Rows are one point carried round by a steady rotation, each followed by how many steps it has turned.
The counts run from 0 to 502.
[  1   3   1  -1  -2 -21  14  11   8   8 -10  -9 -14   1   9   1   8 -25
   1   0  -9   0  -7  -3  -9 -21 -31   5  -7  -7 -14 -14  17   5   1 -13
  19  18 -17  -4   1  10]	93
[ -7 -11 -12  -9   1  -9  14 -18  -8 -10 -14 -23 -15   4   1 -10   7 -13
  -2 -11   6  -5  -4  -9   0 -23 -28   6 -13  13  -7   1   3 -12  10 -16
  17   6  -3 -11  -1  -9]	229
[ -2  -2  16  -2  -6  -4  12 -11  -6   3 -10 -12 -21   1  16  -9   6  -6
 -10  -4   4  -3 -14  -4   2 -22 -37  -5  -7   5   2   5   4 -12  -3 -24
  10  -6  -8 -14 -17   9]	460
[  1  -3  10  13   4  -7  22  -4  12   1 -15 -19 -19  -2  11 -10  23 -25
 -12   4  -3   9  -3  -7  -9 -13 -24  17  -8  10  -8  -2   4 -15  -7 -17
   7 -12   3   1 -10  -6]	193
[ 11  -8  13  15  13 -16  10  -4  10  -3  -2 -24  -8  -1   1   2  11 -20
   0  -3  -1  -1   2  -1 -13 -11 -14  26  16   5 -11  -4   4 -15  -8 -16
   0  12  -4   2 -18  -2]	31
[ 11   2  16   9  -9 -14  11   7  -6  -9  -4  -5 -21   0   4   6   2  -7
 -14 -16  11  -6 -14   1  -6 -26 -30   7  15   0  -8 -11  12  -2  -4 -16
   6  13 -12  -9  -7  11]	127
[ -4 -12  13   9   0 -18  10   7  14  -5   2 -28  -2  -7  11  -7   8 -20
 -23  -6 -16  -2   5  -9  -6 -21 -18  11 -10  16 -16   4  11   1 -17   7
   9  14  -1   1   4  -1]	178
[  0  12  -3  -3  -6   1   4  -5   0  -3  -6 -12 -12  11  -1 -19  10 -15
  -1   1  11  -6 -11   6 -10 -19 -15  22   3  10  -5   2   9   2   4 -37
   9  16 -19  -3 -10  12]	55
[  1   7  11   2  -1   6   7   1  -1   0  -9 -24  -9   2  -9 -12  19 -19
  -3 -10   4   0 -15  14 -14 -13 -16  10   6  14  -1   7   4 -11   2 -32
   7  20 -19  -6  -7  15]	207
[  3   3   7  -3  -3  -3   5 -18  -9  13  -9 -17  -6  11  19 -12  -1 -16
 -15  -1   9 -15 -14   7  10 -19 -26  10  -7  14   3   9  11 -10 -11 -20
   6 -10  -6 -10 -16   3]	309
[  7   0  21  19  -6  -8  12   0  -9   2  -4  -9  -9  -8  13  -7   6  -1
 -18  -1   9  -6 -21   9  -3 -20 -20  11   1  17  -5   7   4   0 -20 -24
   0   2  -5 -13 -15   4]	122
[  2 -14   9  10  17 -24   3  -1  -3  13   0 -24   7  -3  10   3  -1 -15
   9   4 -11 -12  -2   8  -5 -12 -13  14  -3  11 -10   8   3  -2 -21 -11
   9  26 -16 -10 -13  -7]	258
[ -4 -14  11   9   9 -25   3  -1  -5   7   1 -27   8  -8   9  -6  -3 -12
   2   2 -16 -11  -1   3  -5 -17 -16   8  -8  13 -12   9   1   1 -23  -9
  11  28 -15  -9 -10  -4]	257
[ -3   3   0  -9  -6  -9   2 -12   9   9   2 -22   0   9  14 -18   8 -27
 -21   7  -7 -16   4   5  -1 -15 -13  13 -12   4  -7   3  22   9 -16 -21
   8   6  -5   6  -8   1]	327
[ -4  -8   6   3  10 -23  -2 -10   1   2   5 -23  -1   3  17 -13 -11  -8
   0   5  -6 -14  -5  -3   2 -16 -18  17  -4  17 -11  10   5   0 -11  -7
  11  24 -14  -9 -20  -4]	410
[  2  -4  -2  -1  10  -8   3 -20  -9  -8  -3 -28  -5   5  -4  -5   8 -12
   6  -8   5 -15  -7   7  -2 -11 -17  14   4  15  -3   9  -3 -12   1 -25
   7  25 -12 -11 -18  -3]	224
[  5  -2 -11  -5  -5 -12  17 -23  -7 -12  -2 -20 -13   8   0  -1  17 -15
 -12  -2   6 -18   1   2   2 -13 -17  13   0  -4  -8  -6  16  -1  -8 -27
   7  12   3  -4 -13  -9]	150
[ -4 -10  -8   8  -2 -16  24   0  -3   5 -15 -13 -13  -6  10  -9  12 -17
  -3   5  -6   5  -8  -3  -4 -22 -21  14 -27  10 -13   0   6   4 -10 -12
  19  -2  -3  -8   6 -10]	423
[  4  -3  -1  12  -2  -7   8  -6  -1  -2  -8 -12 -13  12  11 -17  -2 -12
 -12  -2  20  -3 -15  -1  -3 -24 -18  32   0  27 -11   1   7  -3   1 -16
   8 -11  -5  -4  -8  -8]	388
[  5  -4   6  10   2 -27   8   7  -9  11 -10 -15   2   0  13  -2  -7 -14
   2  -2  -6  -9 -23   8   2 -15 -30   6  -8  15 -10  -2   9   0  -6   8
  17  18 -16 -13  -5   0]	86
[ -2  -4  -1   0  -2 -17  21  -8  -1 -12   0 -26  -8  -4  -3   3  23 -20
 -12  -3 -16  -6  -6  -4   2  -2 -30  -1  -7  -1 -10  -5  10 -10  -8  -3
  12  25   1  -9  -8  -4]	340
[  3   0   0  -7   0 -25  14 -15  -4  -5  -2 -20 -11   8   8   1   8 -20
  -7  -2  -6 -16  -7  -7   9  -6 -35   2  -2  -6  -7 -11  16  -6  -1  -2
  12  16  -3  -9 -19  -3]	493
[ -1  -6 -11  -1   0  -9  17 -20   0 -13 -10 -19 -21  11   2  -9   9 -12
   0  -1   8  -9  -3  -6  -4 -19 -19  18  -1   3  -9  -4   7  -8  12 -27
  12   7  -5  -2 -13  -8]	227
[  3  -6  -4   4  -2 -23  21  -7   4 -15  -1 -24 -11  -4  -2   3  20 -21
  -9  -2 -14  -8  -1  -8  -1  -7 -26   6  -1  -7 -15 -10  12  -5 -11  -4
  10  22   3  -6  -9  -9]	339
[  6  -2   5   6  -9 -19   9   3  -9  -6  -2 -20  -1   0   4  -5   3 -15
 -21 -11  -3 -12 -22   3   9 -15 -27   7  -6  20 -12  -2  11   0 -12   8
  10  22  -6 -13   1  -4]	162
[ -6  -1  -3  -9  -4 -10  15 -13   0  -2  -6 -29  -3  -2   2 -13  18 -21
 -16  -1 -13  -9 -10  -5   7  -7 -30  -4 -22  11  -8   5   9 -12  -8   0
  16  11  -2 -12  -6  -5]	1
[  1   4  13   2   6 -11   7   8   1  17  -8 -16  -3  -4   2  -2  15 -23
   9  -3 -11  -1 -10  13 -10 -10 -19   5   0   0  -5   2   8  -2 -10 -25
  12  24 -23  -6  -7  16]	436
[  9  -5  11  11  -8 -14  11   1  -6  -1  -6  -7 -19   5  16   0  -6  -5
 -19 -10  16 -10 -10   0  -1 -33 -26  16   3  14 -10  -4  13   2  -6 -13
   5  -5  -5  -7  -4   3]	466
[  1   4  -1  -6 -10 -16  11 -14  -4  -5  -3 -20 -11   5   6  -7  10 -18
 -10   4 -12 -14 -12  -5   6  -1 -34  -2  -9  -5  -6  -5  14  -3  -7  -8
  14  22  -6 -13 -20   0]	494
[ 10 -10 -10   2   3 -26  18 -14  -9  -9  -1 -24  -8   6  -3   9  11 -22
  -8 -11  -2 -18  -3   0   7 -13 -24  10   3  -3 -11 -10  14  -6 -10  -6
   8  19   0  -8  -4 -16]	491
[ -5  -8  23  12   7  -9   7  -1   2   8   1 -20  -5 -11  12  -8   5  -7
 -12  -1  -9  -3   6   3 -12 -24 -10   8  -5  12  -6  16   2   1 -27 -30
   4   9  -9  -7 -10   5]	445
[  6  -5  14  10  -5 -13  14   5   8   7 -12 -20  -7  -2  16  -7   9 -25
 -17  -2  -7   5 -11  -5   2 -11 -33   6 -14  15 -12  -3  12 -13  -9   5
   8  -8  -1  -5   0  -1]	348
[  7   2  12   8   6  -5   6 -16   2 -13   1 -20 -15   3  -1 -14  12  -8
   0   3   6  -9  -8  -1  -9  -7 -20  14  14   9  -5   5  -1 -17  -1 -30
   2  19 -10  -6 -30   2]	377
[  8  -3  15   5  -8 -11   6   1 -18  -3  -2 -11  -8   1   5   1  -4  -4
 -15 -21  11 -14 -18   5   0 -32 -26   2   5  19  -5   3   7  -1  -7  -9
   8  15 -13 -15   0   8]	468
